Turns in one plane each, and the order they were made in; the first pair answered:
turn K547:
[ 5 22  4 28  5 -4  7  8  8 -1  5 -4 27  4 13  5  9] |-> [-10   6 -14   6  22 -19  21 -10  -2  -4  -1  -8 -12 -15  15  -7   9]
[  3   7  -3  -9  -6   2 -19   0  -1  -7  -1   8 -15  -3  -7  -6  -6] |-> [  2   5   3 -10  -9   9 -23  -1  -1  -4  -2   8  -8  -2  -6  -4  -8]
[ -7   3  14 -18   5   9   1  -1 -16   0  -3  -1   0 -14   7  -1  -1] |-> [  7  15   6   3  -8   2   3  23 -12  -2   1   2  11  -1  -1  -3   0]
turn K332:
[ -8  -9  -4   6   6  -3   0 -24  -1  -8  -7   9   7   9   1  10  -2] |-> [ 0  4 10 13 12  6  4 -6  5  0 -1  3 18  5 10  8  6]
[ 3  7 -9 20 -1 -7  4 10  1 -6  4  4  9  9 -8 -5  5] |-> [ 10   8   4  -1   5   8   4  19   5   0   9  -9  -2  -2  -1 -12   9]
[-6 -4  2 -6  8 -4  4 -8 -3 -4 -4 -1 -9 -6  0 -3 -2] |-> [-8 -1 -1  6  6 -7  5 -8  2 -6 -3  2  0  0 -3  0  1]
turn K233:
[  5  -8  -6  -4  24  -8  23  21  16  10   9  -3  -8 -26   8 -10  10] |-> [ -4 -13   7  11  -3  11 -13 -11  12   6   1  15  39  11  -1  16  -9]
[ 7 11  1  7  5 -4  9 16  6  6  4 -2  0 -7  3 -4  9] |-> [  0  -1  -4   3 -12  -2 -11  -7   0  -1  -6   9  10  11  -9   9  -5]
[ -8  -2   1  -9  -4  -2  -3 -18   2 -14   2  -3   4   3  -2   5  -5] |-> [  0   7   3  -7   6  -4  11   1   8 -12   8  -9  -3  -7   5  -4   6]
turn K676:
[ -2   0  -9   6 -10  -7   1   8  -2   2  -8   3   6   5  -4  -5  -1] |-> [ 1  4  1  1  0  1  5 16  3  5 -1 -4  4 -6  5 -9  5]
[  3   3   6   0  17  -5  21  13   6   2   7  -8 -10 -18  12  -7  14] |-> [-18  -8   3  12  19 -11  12 -25   0  -6  -2   5  10  -8  10   4   8]
[  3   1   5  -8   1  13  -7  11  -5   6  -5   2   2 -14  -2   1 -11] |-> [ -3  -1   4  -5   2  13  -8   2  -8   3  -6   5   5  -9   0   6 -14]
Now pairs of rows:
Each pair is 2 to 3 turns apart.
[  5   5   6 -17  12  16   6   1  -2   1   0  -8 -29 -14   3 -10   3] |-> [ -2   3 -13  12 -14   1  -9 -17  -9 -12 -11  13  -1  19 -15   6  -7]
K547 then K332 then K332
[13  4 -6  7 -5 -1 -1 24  1  4  3 -1 -1  6 -4 -8  8] |-> [ -5  -6 -17  17   4 -12   3  -5  -4   0  -5   9   3   9  -5  -1   6]
K676 then K676 then K547
[ -8  -4  -3   3 -13  -2 -12 -14  -1  -8  -7   4   9   9 -11   7  -8] |-> [ -6  -4 -16  -2 -11 -14  -4  -6  -4  -9  -7   0  -7   2 -13   2  -4]
K547 then K332 then K233
[  6  -1   1 -14 -15  22 -26  -8  -5   4  -1  -4   9   3  -5   2  -7] |-> [  8   7   3   4 -16  19 -23  -3   0   3   2  -2  24  12  -4   7  -2]
K332 then K332
[  2   0   2  18 -14   6 -18  -9  -1   0  -5   9  30  21  -9  11  -5] |-> [  0 -17 -10 -30  -7   3 -16 -10 -12   2  -6  -4 -21  -2  -9  -2 -11]
K332 then K233
[ -1  -5 -13  -7 -12 -13  -6 -12 -11  -9  -1   4  -8  12  -9   2  -1] |-> [  9   5  20  -9  -7  16 -13  -2   0   0   8  -7  10   6   6   2   6]
K547 then K332 then K332
[  6   8  -6  18  -6 -12   0   1   4  -1   1   7   8   9  -7   0   2] |-> [  1  -6   8 -18   5   6  -5 -12   0   4   2   0  -9  -8   4  -4  -3]
K332 then K332 then K676
[ -9   7   6  36   2 -13   8  11  -1  -4  -1   0  27   4   2   9   9] |-> [-19   0   5  20  23 -16  22   1  -3  -2   2  -8   1 -17  12   4  14]
K547 then K332
[  3  11   4   4  -3 -12  10  18   9   5  18  -8  -3   0  -2  -5  -1] |-> [ -1   4  -8  -5  -3 -18  10   8   5   3  14  -7 -16   0  -7  -7  -5]
K233 then K233
[  5   5 -10  24 -10  -5  -2  11   3 -12   4  14  20  12  -6   5  -1] |-> [  7  -2  -3 -16  13   2  10  18   2  -5  10  -5 -21 -17   9 -14   3]
K332 then K547
[-10  -9  10  -6  -2  16 -11 -15   0  -8   4   6   2  -5   0   3  -9] |-> [-10  -3  15   2  12  13   3 -10   4  -5   7  -1   2 -17  10  -1   2]
K676 then K233 then K676
[ -7  -6 -13  -2   0 -11  -3 -11  -5  -2  -5   2  -9   4 -15   5  -5] |-> [ 9 10  8  8 -4  8 -6 10  6  5  3 -2 11 10 -9  4  0]
K676 then K233
[ -1  -5 -17   1  -2 -18  14  11  -5   2  -7   3 -12  -3 -11 -10   6] |-> [-13  -5  -2  16  11 -11  16 -12  -2   2  -7   8  12  -3   2   1   7]
K332 then K676 then K676
[ -8  -9  -3 -17   8 -13   7   1  -3  -2   1  -1 -22 -19   5  -7   2] |-> [-16  -6  15   7   1   1  -9 -19  -1  -3  -1  11  23   2   6  12  -6]
K332 then K547
[ 10  -3   9 -18 -25  17 -22   1  -5   2   4   3   9  16  -7   1 -15] |-> [-15 -19  -7 -22   4  -2  -3 -29 -10  -4  -2   5 -12  -3   0  -1 -12]
K547 then K332 then K547
[  9   3   6 -13  -7   8  -6 -10   1   2  -5   3  -8  -3  -3  -3 -13] |-> [  4   5   7  -8   7   5   4 -12   4   0  -4   1 -11 -12   5  -4  -4]
K233 then K676 then K233
[  5  -7  -2 -16  -6   5  -6   5  -1   2  -4  -6 -18  -1  -3  -8  -7] |-> [  1  -6  -4  -7 -14   5 -15  -4  -2  -1  -6   4  -2  13  -6   1 -11]
K547 then K332
[ -5  -3  -2  -4  -9   5  -7 -10  -3   0  -4   8  12  11  -3   3  -9] |-> [ 5  7  5 -1 -4 10 -2 13  2  4  5  2 13  7  4 -4  0]
K332 then K676 then K676
[-5  4  1 26 -4  9 10  6  4  3  1  9 18  8  2  7 11] |-> [  1  -3   9 -14  -4  23   8  16   0   9   7  -5 -14  -8   5  -8   7]
K676 then K676 then K332
[-8 17 10 44 15 -7 11 -8 14  0 -4 12 34  6 11 11 10] |-> [  1   6  20 -17  30   7  16   8  12  13   5 -13 -21 -29  22 -14  11]
K332 then K547 then K547
[ -3  -8  10 -21   9  10  -3 -23  -6  -3   0   3 -10  -1   7  -1  -9] |-> [ -7 -10   1 -20  10   1   0 -25  -8  -8  -1   6 -13   0   5  -1  -7]
K233 then K332
[-11  -5   7 -14  -3  12 -18  -1   2  -1  -2   8  -5   0  -1   4  -4] |-> [-14  -2   9  -6  14   5  -1   0   5   1   3   3  -9 -12   6   0   6]
K233 then K676 then K233
[ 7 15 -4 21 -8 -3  3 17  5 -5  3 -2 11  8 -2  4  6] |-> [  1  -5 -16 -18 -10  -2  -6   2  -5  -4  -4  -3 -21   1  -8  -2  -6]
K332 then K332
[ 11  10  -2   5 -11  -6  -7  28   3   0   3   2  -1   4  -6  -4  -1] |-> [-15  -4  -5  14   2 -12  -2 -11  -2  -6  -8  10   9   4   0  10  -7]
K547 then K676 then K332
[  4 -11  17 -18   8  11  -1  -1  -6  -4   3  -8  -8  -6   4   0  -2] |-> [ 11  -7   9 -20   1   7  -4  12  -4  -5   1 -10 -15  -4  -1  -3  -2]
K676 then K676 then K676
[ -8  -1  -6   3 -16  -6 -11  -2  -6  -1  -8  11   6  19 -15   5 -12] |-> [ -9  -6 -13  -1 -13 -11  -6  -3  -6  -5  -8  11  -4  15 -14   2 -11]
K547 then K547 then K547
[  0   4  -6   8 -19  -3 -15  -5  -3  -3  -8   3  15  23 -13   8  -8] |-> [ -9  -7 -15  -8  11 -17  11  -8  -4  -4  -7  -9 -24 -10  -2  -7   0]
K233 then K233 then K547
[ -2  14  -5  28  -7 -14   7  -1   2  -7  -1  12  14  11   3  -2   6] |-> [ -6  -8   5 -24   3   4  -3 -18  -8   3  -3   1 -19  -6  10 -10  -6]
K332 then K332 then K676
[  0 -13  -5 -20  -4   3  -5   1  -3   2   0  -5 -14   0  -9  -2 -12] |-> [  2  -5  -1  -7 -13   6 -11   3  -2  -1   1   2   3  13  -9   6 -11]
K547 then K332
[ -6  -1   3 -14   0   7 -11 -10   1   0   8   7   0   3  -6   9  -2] |-> [ -9  -3  -2  -8   4   2  -7 -15   0  -3   7  11   0   2  -6  11  -4]
K332 then K547 then K547
[  4  10   8   6 -23  10  -5   4   0   4  -2  12  14  12  -7   3  -2] |-> [  9  19  12   8 -11   9   6  18   6   5   3   3   9   2  -1  -2   7]
K233 then K233
[-10 -10  16 -16   9  15  -1 -19   1   3   1  -5  -3 -10   8   0  -1] |-> [-16  -9 -10  10   9 -12  11 -25   1  -9  -7   5   2  -3   0   6   4]
K332 then K233 then K676
[ 4 10 -8 14  3 -8 11 12  2 -5  0  4  4 -3 -2 -1  8] |-> [ 5  9 11  0  4 14  2 11  5  0  4 -3 11 -7  8 -4  5]
K676 then K332 then K547
[ -3  -4 -15 -17   8 -12  16   3  -5  -2  -3 -11 -26 -17   1  -9   2] |-> [-14   8  -2  18  13 -12  18 -11   4  -5  -6  -1  14  -5   9   5  12]
K676 then K332 then K233
[ -2 -14  -5 -20   5  -5  -6 -29 -12   0   0   2 -15  -6 -12   1 -14] |-> [  6  -6 -22  -7  -2 -22   2  -6 -11  -2   0   5 -22  -1 -20  -3 -11]
K547 then K547
[ 14  13  12   4  13  14   5  14   5   9  10  -7   7 -13  18  -8  17] |-> [  0 -15  -8 -25  -6  13 -20 -23 -12   3  -3   4  -9   1   3   0  -6]
K332 then K233 then K233
[ 12   5 -16   8 -20  -8  -8  12  -3  -3  -1   7   5  16 -17   5  -2] |-> [ -6  -1 -10  25  -1 -11   3 -17  -2  -6  -4  12  18  10  -5  13   2]
K547 then K332
[ -7  -4 -15  11 -12 -16   1  -7  -7  -4  -6  12  -9   8  -3   0   0] |-> [  3   8   6  12 -19   3 -10   6  -2   4   1  10   9  16   1   3   0]
K676 then K233
[-10   0 -13  17  -2 -19  10  -8   1 -10  -4  10  -2   1  -3   3   1] |-> [-15 -10 -13   2   2 -14   7 -17  -3  -8  -6   6 -12  -4   0   2  -2]
K676 then K233 then K547
[ 15   5   8  -7 -10  11  -9  17   1   7   5  -7  -1   3  -7  -4   0] |-> [ 7  9 -7 24 -3 -7  4 10  4  0 -1  1 11  6 -6  2  7]
K547 then K332 then K332
[-10 -11  -8  -1   3  -6  -9 -16  -4  -1 -10   2  -3  12  -2  15  -5] |-> [ 8  7  5 12  6  0  2 20  8  4  0 -6  5  4  3  7  7]
K332 then K676 then K676
[ -9  -9  -2  10   1 -16  11 -27  -7 -11  -7  18  14  -4  -3  -3  -5] |-> [  0  -9  28 -11   0  15  -4 -20  -2  -1  -2   7  17  -9   6  -5  -8]
K332 then K332 then K233
[ -4  -7 -17  12  -2  -7  -5 -12   0 -10  -8  -1  -5   5  -3  -1  -6] |-> [ -2  -6   6  -2  -5  17 -17 -10   2  -3  -5  -5   5   6   2   0  -9]
K332 then K332 then K233
[-11  -8  -1  -8   8  -1   3 -17  -8   1  -3   1  -8  -3   5  -1   2] |-> [ -8 -10  -8  -6  -2  -5  -4 -16 -11   0  -5   5  -7   3   0   0  -4]
K233 then K332 then K676
[ 9 11 12 27 -9 14 -7 19  9  7  0  4 25 14 -4  8  3] |-> [-9  3 19 24 20 16  8 -4 10  7  0  1 19 -5 12  9  9]
K233 then K233 then K676
[  4  -3  19  -3 -12  16 -16  -1   2   3  -3  -3  14  10   1   4 -14] |-> [ 13   7  -5   6  -8  -7   7  29   3   0   3 -10 -11   2  -2  -9  -1]
K547 then K332 then K332
[  2 -13 -11 -13 -13   1 -10  -7  -7   0  -2   3 -12   0  -9  -3  -8] |-> [  2   0  -1   4  14  -7  15   3   4   1   5  -6 -10 -18   8  -5   9]
K332 then K233 then K676
[  5  -3  20   2  -2  13 -12   3  -2   3   0   3  16   8   4  -1  -5] |-> [  2   0  -5  14  10 -18  14  12  -2  -3  -1   1  -4  -3   1  -9   5]
K233 then K332 then K233
[ 16   4 -18  -6 -12  -8 -12  17   4   1   5  -3  -5   8 -13 -14  -7] |-> [ 4 12  7 21  5  4 -9  3 12  2  9  0 30  6  4 -3  2]
K547 then K332 then K332
[ 4 -1 -1  0 -9 -8 -1  2 -6 -8  1  6 -5 11 -1  3 -7] |-> [  1  -1   1   0   3 -15   7   2  -8  -9   0   5 -15   0   5   2  -4]
K547 then K332 then K233
[ 6  6  2 13  5 -7  8 14  6  1 -3  8  9 -4  5  0 11] |-> [-8 -5  2 12  8 -5  5 -9  2 -2 -9 11 14 -3  7  7  6]
K676 then K547 then K233
[ -3   1   4  22  -1 -18  10   1   7   0   5   6   6   6   9  15  19] |-> [ -9  -4  -2  16   4 -22  15  -4   5  -2   4   4  -6   1  10  12  16]
K547 then K547 then K547
